(in the rows, 128 means zero)
Rotation paths and how fast each direction turns (degrees each step):
Each turn is a multiple of 5 degrees from 10 to 175, or 0.
Each row of a path follows its step; steps can be skipped.
Path 1:
step 0: [131 124 130 117 124 126 130 137 117 125 115 146 131 125 132 122 138 128
 117 130 125 132 131 128 122 127 124 146 130 137 125 119 128 118 134 124
 121 110 135 141 110 139 129 111 140 128 138 132 127 114 130 128 125 135
 131 122 130 137]
step 1: [129 121 125 130 117 131 118 141 125 120 120 139 131 121 133 125 122 121
 135 132 115 130 124 132 120 123 135 134 126 138 121 132 133 132 115 116
 142 114 116 136 131 134 132 130 131 133 132 136 126 108 144 137 142 136
 122 119 130 134]
step 3: [133 141 130 113 122 129 123 144 141 129 120 137 128 119 124 136 136 124
 122 129 131 113 120 136 130 114 134 128 139 139 131 115 126 125 119 126
 126 121 126 139 127 127 133 121 142 134 117 129 129 115 139 146 133 131
 118 128 131 136]
step 4: [135 124 133 125 128 139 134 131 137 131 127 136 124 126 125 135 129 127
 132 134 111 130 117 131 143 122 132 129 124 136 126 115 143 131 109 131
 123 122 131 133 140 130 125 115 141 135 137 133 129 113 119 118 131 138
 114 116 138 129]
step 5: [135 140 129 122 125 135 124 125 138 133 126 117 116 112 137 145 119 119
 119 120 123 131 128 126 136 130 125 121 127 129 122 119 131 128 130 125
 125 115 123 142 132 141 135 118 138 128 139 141 123 111 133 136 123 135
 127 141 138 134]
step 7: [122 133 142 109 132 127 132 123 127 120 124 125 131 121 129 137 127 137
 123 137 130 124 133 127 135 137 134 129 129 136 131 128 134 130 128 132
 126 122 134 131 125 127 129 118 140 117 150 148 124 111 112 138 128 138
 113 134 123 131]
step 8: [134 119 153 118 138 122 133 132 131 125 117 130 121 118 138 133 132 122
 128 135 127 132 133 135 131 127 125 133 136 127 121 133 135 113 128 127
 140 109 133 134 120 132 129 116 120 126 138 123 123 104 135 131 130 132
 131 124 134 136]
step 9: [123 122 132 137 128 137 127 136 125 119 134 132 133 125 127 140 114 126
 133 133 123 129 140 135 131 133 141 142 120 131 124 128 134 112 127 124
 144 121 122 128 123 124 137 126 125 135 148 143 133 111 136 134 128 138
 113 134 123 128]
step 11: [127 128 134 123 137 126 126 139 140 131 120 143 133 122 118 142 132 124
 132 128 128 114 133 127 145 118 140 149 126 135 128 124 126 117 119 131
 140 123 127 130 120 112 120 112 130 134 121 138 126 117 133 134 130 135
 129 124 127 125]
step 13: [129 130 138 132 130 133 120 132 139 144 124 119 129 122 129 145 135 124
 126 116 115 130 131 125 144 129 134 132 118 122 115 119 119 114 133 126
 133 122 122 138 118 137 121 114 138 129 122 129 128 124 137 128 119 130
 115 142 133 124]
step 15: [124 125 143 113 141 119 123 121 128 139 117 124 133 124 130 134 133 135
 131 120 115 129 130 117 131 128 133 131 114 123 123 132 123 134 130 133
 129 118 127 133 121 139 112 123 135 121 135 140 118 107 114 128 131 127
 115 119 128 129]
[129 129 127 131 128 129 127 128 124 128 127 130 127 125 133 130 128 128
 129 125 124 128 127 128 131 127 125 129 126 124 127 129 128 129 125 128
 128 125 129 126 131 125 130 129 123 127 129 132 124 126 127 127 129 124
 131 126 128 132] : 100
[128 130 129 126 127 127 127 127 126 126 125 125 127 127 128 128 122 127
 126 123 131 127 127 127 121 127 128 124 132 126 130 125 128 129 128 129
 130 123 128 128 128 127 129 130 130 127 125 126 126 126 127 130 125 127
 127 128 128 130] : 155
[127 131 132 126 127 129 127 133 128 128 128 127 131 131 125 128 132 131
 127 126 129 124 128 127 131 131 125 129 132 128 129 128 127 128 131 127
 125 129 127 129 129 123 130 131 130 128 129 129 126 128 127 129 129 124
 127 125 125 127] : 95
[131 129 126 130 129 129 132 127 127 125 127 127 127 132 127 125 126 128
 131 130 125 129 127 129 127 126 130 126 130 131 127 128 130 126 127 127
 130 128 126 126 129 125 127 130 128 129 129 136 125 131 126 126 127 128
 123 126 127 126] : 140
[126 127 127 123 129 129 127 124 125 127 126 132 126 127 127 129 129 127
 126 130 127 124 126 127 128 130 129 129 131 130 126 130 129 127 125 128
 128 128 127 129 125 125 127 127 130 123 127 128 131 130 124 126 130 128
 130 124 133 127] : 100
Path 2:
step 0: [120 126 125 134 124 120 119 132 130 118 125 122 124 131 127 135 138 124
 139 124 131 144 129 141 137 149 129 122 125 123 142 135 125 121 122 125
 120 122 120 125 137 119 128 126 121 139 129 125 120 131 123 136 116 135
 117 135 123 138]
step 2: [115 119 123 135 117 119 128 135 127 121 128 122 112 122 119 133 131 113
 130 114 138 126 122 133 119 136 125 121 135 126 118 138 134 126 133 125
 124 124 128 129 135 119 126 125 127 121 130 117 116 116 126 130 124 118
 121 117 121 139]
step 4: [113 129 128 118 127 120 139 123 133 131 125 118 120 127 127 131 121 128
 124 127 141 121 120 125 139 138 126 122 139 130 116 136 126 132 139 115
 122 121 130 128 124 123 120 121 137 129 125 130 130 111 130 118 136 123
 117 142 120 125]
step 6: [114 133 138 130 138 126 114 114 137 121 125 128 123 124 146 123 116 134
 122 129 135 123 127 125 125 139 119 123 122 130 127 126 131 134 129 121
 129 119 127 117 135 118 114 129 138 131 127 127 140 132 127 130 125 127
 127 139 111 128]
step 8: [121 131 133 128 123 117 105 116 126 125 127 124 125 138 135 119 125 122
 121 121 131 111 127 127 124 140 134 128 106 118 119 131 130 120 124 136
 121 134 123 134 122 128 119 121 134 133 129 125 129 125 132 138 120 131
 138 128 126 131]
step 9: [127 123 122 124 128 117 112 132 122 132 133 118 116 134 126 125 131 123
 129 112 125 125 117 139 122 137 139 118 116 121 125 128 128 117 125 140
 109 123 129 129 121 121 128 118 134 133 135 123 125 114 133 132 124 137
 126 129 127 122]
step 10: [123 131 132 129 124 123 115 121 120 127 129 122 131 126 125 128 120 123
 135 107 127 132 114 136 133 141 134 137 124 139 130 125 133 123 128 138
 115 127 125 128 121 126 139 109 130 132 142 126 131 121 133 127 130 138
 123 138 136 133]
step 15: [114 130 136 130 124 110 137 124 131 131 129 123 131 136 136 129 112 124
 122 125 138 125 129 134 146 134 118 128 119 124 114 140 137 122 125 128
 122 124 120 136 130 128 111 135 131 128 134 132 128 121 137 128 128 123
 116 133 121 132]
step 16: [123 132 125 131 134 120 128 134 138 133 125 120 124 134 134 133 123 122
 124 118 130 138 131 134 143 140 121 108 125 131 130 138 128 117 124 117
 123 115 123 131 123 121 111 130 136 138 130 133 120 120 137 135 132 126
 117 138 127 121]
step 17: [124 142 142 141 138 124 115 119 136 122 116 128 124 130 134 125 119 117
 120 114 138 134 125 126 132 139 123 121 130 133 128 128 139 123 123 115
 133 120 121 133 126 121 122 118 138 134 130 127 123 130 131 139 126 130
 122 139 131 129]
step 18: [121 130 131 139 138 127 116 123 139 118 132 120 110 125 126 128 126 122
 128 120 146 124 120 126 114 137 129 110 132 124 135 132 124 124 128 122
 132 117 124 123 129 114 132 121 135 136 128 121 125 130 133 143 123 126
 130 132 122 129]
[133 128 124 127 125 127 122 128 128 125 127 126 127 127 129 130 131 128
 130 131 130 129 125 128 125 129 131 129 128 128 129 129 129 126 129 134
 130 127 125 131 131 129 130 126 126 127 131 128 126 130 128 126 127 128
 128 133 129 127] : 35
[127 131 127 125 132 129 127 125 129 127 128 130 129 131 131 129 128 126
 127 129 128 125 124 127 131 126 129 122 126 128 130 130 130 124 125 127
 125 127 130 128 130 131 133 129 130 126 130 127 128 130 126 131 128 127
 131 128 128 128] : 35
[130 128 130 134 131 129 125 130 128 128 130 124 128 127 124 132 131 126
 128 126 132 128 128 127 130 128 131 130 130 130 126 127 127 127 127 127
 126 127 133 130 126 128 131 124 132 128 128 126 128 128 129 126 129 126
 129 124 130 129] : 45
[127 129 126 127 128 124 127 133 125 130 125 130 124 126 131 132 127 128
 129 127 126 128 134 125 128 127 124 131 129 128 127 131 131 125 126 131
 126 128 128 129 127 131 129 128 130 128 130 127 128 124 129 131 127 127
 131 128 129 128] : 55
[130 128 129 130 130 126 130 128 128 129 128 132 128 125 127 128 129 128
 127 128 123 125 128 132 128 131 130 130 124 130 128 128 127 130 128 131
 122 129 128 127 127 130 132 131 130 131 130 131 125 131 131 126 127 129
 126 128 126 131] : 25
[129 125 130 125 125 121 131 127 127 130 131 127 126 130 128 124 129 128
 127 131 127 127 125 127 127 127 133 129 129 127 124 129 128 127 129 128
 128 126 130 129 125 128 128 130 129 130 131 127 130 128 128 130 127 124
 129 126 131 129] : 65
Path 3:
step 0: [130 123 124 128 118 118 131 126 122 125 122 138 119 138 127 114 128 145
 142 124 145 121 124 122 135 123 109 139 129 132 117 128 141 127 136 125
 138 124 131 129 123 131 137 126 128 128 128 121 127 124 133 131 138 114
 122 128 135 147]
step 2: [124 129 125 130 119 122 123 138 134 116 128 133 131 126 121 136 127 129
 125 129 133 120 147 123 120 124 121 126 113 153 129 128 113 150 127 127
 128 123 122 130 127 124 116 122 112 129 135 131 125 119 136 127 134 123
 126 135 140 127]
step 4: [138 129 138 128 112 128 133 135 121 137 132 125 136 134 137 120 118 129
 131 132 128 123 138 132 134 126 127 134 114 127 145 134 128 111 141 115
 127 133 135 132 129 127 136 114 114 128 113 136 117 121 134 118 132 120
 125 124 132 133]
step 5: [120 113 143 108 132 125 128 133 129 123 123 137 131 122 123 115 113 131
 142 132 119 137 126 145 126 120 139 130 128 136 137 135 115 126 138 117
 124 128 133 126 139 125 130 132 132 122 125 121 117 130 131 133 119 122
 134 131 127 134]
step 6: [121 128 135 116 117 125 120 126 124 120 120 116 127 125 116 120 130 125
 133 129 120 116 120 139 112 142 131 117 132 141 119 132 138 131 127 131
 123 126 140 136 135 127 125 126 106 129 133 125 122 126 120 120 118 113
 128 128 139 132]
step 7: [124 112 133 111 118 121 118 125 131 129 132 124 116 122 128 138 139 127
 143 135 122 126 127 118 126 132 127 123 143 125 140 142 123 127 123 139
 140 126 130 134 125 130 136 136 124 137 125 136 134 128 134 106 124 123
 134 132 129 117]
step 9: [128 106 132 138 128 129 136 138 130 112 124 123 137 126 137 132 127 128
 134 119 116 135 126 131 135 116 135 125 133 122 139 137 132 134 135 130
 120 133 124 132 116 128 135 140 123 118 131 110 143 126 120 125 125 128
 116 129 135 138]
step 10: [129 131 118 136 125 131 117 125 117 127 122 126 145 122 127 126 135 141
 127 116 127 118 131 124 127 120 116 130 116 145 133 142 134 133 129 125
 133 117 131 123 133 122 140 142 110 120 129 109 129 131 124 121 120 128
 129 134 127 125]
step 13: [132 117 131 122 119 121 128 129 136 134 127 136 114 121 133 131 112 125
 132 126 126 135 131 125 121 124 125 135 124 149 135 108 121 130 131 124
 109 128 128 133 129 127 136 143 132 124 136 120 144 129 144 124 132 126
 123 135 131 137]
step 14: [141 132 130 114 118 129 124 132 128 134 116 130 130 127 130 115 141 138
 118 120 129 119 137 138 116 135 135 139 106 130 132 120 134 125 129 141
 109 127 130 129 124 134 132 133 130 129 124 125 135 132 120 121 126 111
 126 134 129 125]
step 15: [130 121 142 116 119 116 146 134 118 119 131 136 118 135 135 126 138 132
 140 133 131 135 144 124 130 127 131 141 115 130 137 144 136 125 115 134
 127 122 127 129 125 138 131 132 128 131 141 128 114 125 132 129 129 118
 131 125 127 125]
[124 128 128 128 126 126 131 129 128 128 125 131 127 127 130 128 126 131
 125 125 129 126 125 130 126 128 129 131 132 132 127 126 126 127 127 129
 132 129 129 125 129 127 128 123 131 128 129 123 129 133 130 126 129 129
 131 130 128 127] : 135
[125 126 125 128 129 128 130 130 124 129 131 130 129 126 131 128 131 124
 128 129 127 127 130 127 127 127 124 131 130 130 136 131 129 125 127 130
 126 130 127 131 128 130 126 125 126 127 128 129 128 126 125 127 127 131
 129 129 129 126] : 135
[128 128 132 128 132 130 124 126 127 126 123 131 129 123 129 129 126 133
 128 128 127 127 128 130 129 127 126 132 126 124 128 129 131 127 127 126
 127 128 127 131 130 131 125 126 126 126 132 128 130 130 129 128 128 126
 127 128 129 128] : 80
[131 129 132 128 127 129 131 127 128 129 128 125 135 126 129 128 127 126
 126 129 132 128 129 128 128 128 127 129 129 127 130 127 124 126 127 132
 125 130 124 128 124 126 125 130 129 126 128 127 131 128 131 125 129 125
 124 128 125 129] : 70
[125 132 128 127 128 127 125 125 126 130 127 125 124 126 129 125 129 127
 131 128 132 129 127 131 126 124 125 125 131 127 129 129 127 125 131 129
 128 126 131 131 129 126 125 129 128 125 127 128 127 129 129 129 128 130
 129 127 127 134] : 60
